128 stands for zero in the data rows.
Some points, each followed by its number:
[119 132  98 104 112 128 142 117 115 160 124 137 121 116 137 122] 0
[127 113 113  62 130 129 138 105 107 184 109 113 133 227 133 212] 1
[110 135 103 110 111 126 130 118 114 158 124 129 119 112 128 120] 2
[180 110 141 106 123 127 115  85 105 129 133 125 165 167 125 185] 3
[133 149 101  98 108 131 153 143 155 141 122 120 129 105 116 100] 4
[114 168 111 110 114 126 131 122 116 181 131 131 122 119 132 120] 5
[208 130 119 157 118 134 127 109 172  81 133 119 154 119 121 113] 6
[ 97 136 207 102 137 130 155 169 106 125 133 120 114 158 123 156] 7
[123 146 162 108 143 128 126 122 114 173 133 135 115 128 122 152] 8
[127 122 147 116 133 130 140 118 103 104 113 114 124 109 121 106] 9
[ 86 129 117  92 151 118 125 167 133  82 140 106 105 123 149 131] 10
[120 186 106 124 114 130 122 119 122 204 129 131 122 117 130 120] 11
[111  97 220  96 119 126 127 119  90 101 128 129 122 180 129 177] 12
[113 108 120 104 124 130 111 130 112 136 117 127 121 116 133 135] 13
[183 133 113 204  94 148 141 120 136 102 120 166 159 100  97  99] 14
[ 75  94  86  38 107 118 116 194 137 123 105 127 134 227 130 213] 15
[129 166  75 125 110 140 151 122 152 164 137 132 111  77 117  93] 16
[158 129  70  91  96 102 171 141  99 107 182  94 112  63  97 125] 17
[173 125 105 218 118 130 120 100 140 163 130 129 170 111 122 117] 18
[114 122 139 108 124 124 119 117 118 150 132 133 124 128 134 138] 19
[120 107 255 100 126 123 117 115  92 113 129 137 130 200 123 186] 20
[166 140 111 182 105 128 127 114 140 113 115 124 164  93 111 132] 21
[110 115 117  96 107 130 137  97 114 150 116 124 133 127 144 123] 22
[116 133 114 105 118 130 122 164 108 110 127 130 124 122 126 117] 23
[136 114 239 100 184 126 134 125 104 125 128 108 123 183 140 186] 24
[ 87 114  89 101 176 151 101 167 166  69 132 143 102 110 133 107] 25
[138 142 162 100 103 140 140 143  79  76 137 103 103 148 147 136] 26
[112 135  92 114 111 113 127 131 167 143 127 125 128  91 130 105] 27
[116 115 104 105 112 128 129 122 115 109 130 130 122 113 128 110] 28
[112 126 107 111 127 131 127 120 113 165 129 119 120 114 134 117] 29
[ 83 163  71 138 178 161 121 148 227 110 119 113 100  80 151  91] 30
[127 156 178  97 141 109 130 137 122 185 129 125 132 158 141 161] 31
[113 141 122 129 118 128 152 166 111 103 128 130 119 116 127 111] 32
[110 109 106 107 119 127 124 143 177  95 127 133 117 138 131 120] 33
[170 128 105 127 116 132 130 128 199  90 129 127 142 144 120 125] 34
[118 150 123 115 128 134 135 124 113 196 123 119 123 127 121 132] 35
[116 129 122 111 109 111 132 120 102 170 130 126 126 120 130 138] 36
[174 118 141 121 117 131 112 106 142 115 124 132 162 162 124 182] 37
[111 110 156 104 161 131 114 144 115  94 128 127 115 134 128 114] 38
[151 104 218  93 132 102  85 104 160 109 147 114 173 255 159 255] 39
[ 90 115 251 101 215 139 113 154 107  79 127 124 107 195 131 145] 40
[194 134 169 126 149 130 133 146 183  96 102 128 152 113 118 108] 41
[129 173 154 113 126 136 120 110 109 213 136 135 124 148 128 153] 42
[111 102 212  99 123 128 132 140 101  97 130 131 120 165 127 155] 43
[139 110 103 149  47 150 136 169  98 152 112 178 120 109 128 143] 44
[112 133 176 125 190 101 138 150  99  87 131 125 115 143 119 126] 45
[125 118 118 111 107 125 111 123 118 132 116 138 119 113 133 125] 46
[104 116  98  90 113  96 138 164 105 112 136 111 117 150 124 149] 47
[117 109 163 114 104  95 149 132  95 150 118 109 136 128 130 165] 48
[138  88 159  97 134 140 103 105 108  94 151 142 121 138 128 157] 49
[171 137 108 172 119 152 169 118 158  77 121 155 113 111  80  86] 50
[168 130 109 206 117 128 119  98 131 160 132 128 166 103 122 116] 51
[160 137 128 114 108 134 135 188 114  89 132 106 122 166 120 122] 52
Which two points above are nearest to each new point by angle, seen from the average point of the numbered points? Their numbers follow each, nearest first.
[112 120 134 110 120 117 129 124 104 164 123 129 116 138 131 136] 36 19
[114 113  98 115 116 118 128 126 109 131 135 129 128 114 131 116] 28 2
[111 121  94 108 109 116 125 126 156 111 130 128 121 106 132 110] 27 28
[136 132 130 118 122 129 106 108 129 175 139 132 142 110 134 126] 11 19
[114 123 115 108 145 133 122 145 128  89 130 127 113 124 134 115] 25 10
[ 82 118  96 113 144 132 111 160 129  94 130 139 101 120 134 109] 25 10
[127 129 106 115 133 118 128 131 155 139 118 138 116 114 130 117] 27 30
[151 157 112 135 101 136 133 137 109 149 133 120 118 110 123 112] 16 11
[ 87 181  82 144 171 140 117 146 237  72 134 128 100 103 132  89] 30 25
[105 101 145 116 141  96 131 142  94 157 101 140 105 165 136 130] 48 19
[131 121 105 116 108 133 131 131 119 120 136 132 124 111 124 117] 28 17
[131 118 103 116 118 129 137 124 115 106 128 118 108 123 121 120] 28 17
[128 131 106 106 125 134 138 154 116  98 132 107 104 158 113 135] 52 47
[157 126 125 132 125 122 121 105 149 102 105 121 166 147 116 184] 37 3
[123 107 149  91 112 120 122 108  80 163 121 127 117 137 134 143] 19 36
[110 162 110 123 120 128 123 137 142 108 128 127 119 120 125 114] 30 27
[104 115 143 108 186 141 118 151 123  90 127 125 110 120 130 113] 38 25
[121 109 136 109 109 134 126 127 110 109 127 133 124 120 126 125] 28 46
[108 121 115 172 119 129 150 155 127  96 130 131 116 113 128 107] 32 50
[130 172 105 126 118 127 138 129 147 168 130 116 128 110 121  98] 16 11
[126 115 100 107 122 132 132 136 133 104 134 132 121 110 129 111] 28 25
[131 125 104 109 120 130 128 118 140 136 129 129 129 110 131 112] 27 16
[144 125 109 138 100 153 128 132 108 145 132 167 123 104 108 113] 44 14
[107 110 113  94 105 129 139  89 110 140 113 118 140 125 143 121] 22 0
[109  99 127 112 135 138 131 122  99 150 122 119 118 155 127 140] 1 13
[121 109 114 112 122 108 131 126 107 121 124 128 123 122 129 124] 28 46
[109 113 103  85 120 129 124 149 140 102 131 130 120 185 127 154] 15 47
[111 120 110  97 120 128 140 158 114 105 132 131 117 128 129 117] 23 32
[114 174 151 107 111 126 134 121 109 211 128 127 125 146 127 148] 42 35
[142 111 170 141  67 146 121 172 100 112 121 158 127 140 119 162] 44 43
[106 112 116 137 120 139 166 160 126 102 133 124 117 125 128 120] 32 23
[101 121 121 105 182 138 120 142 142  87 129 127 110 124 131 111] 25 38
[111 127 130 138 139 122 113 138 132  99 125 122 123 112 141 115] 25 30
[132 126 129 163 105 134 128 137 118 131 124 141 122 110 132 119] 14 51
[123 121 108 108 120 121 124 114 129 119 131 130 128 106 128 110] 28 27
[146 149 109 116 119 130 125 126 145 156 124 137 130 113 126 116] 16 11
[117 134  95 112 118 127 127 119 156 136 130 131 126 108 130 107] 27 16
[121 137 124 102 115 128 140 190  98 121 120 124 134 141 124 117] 23 32
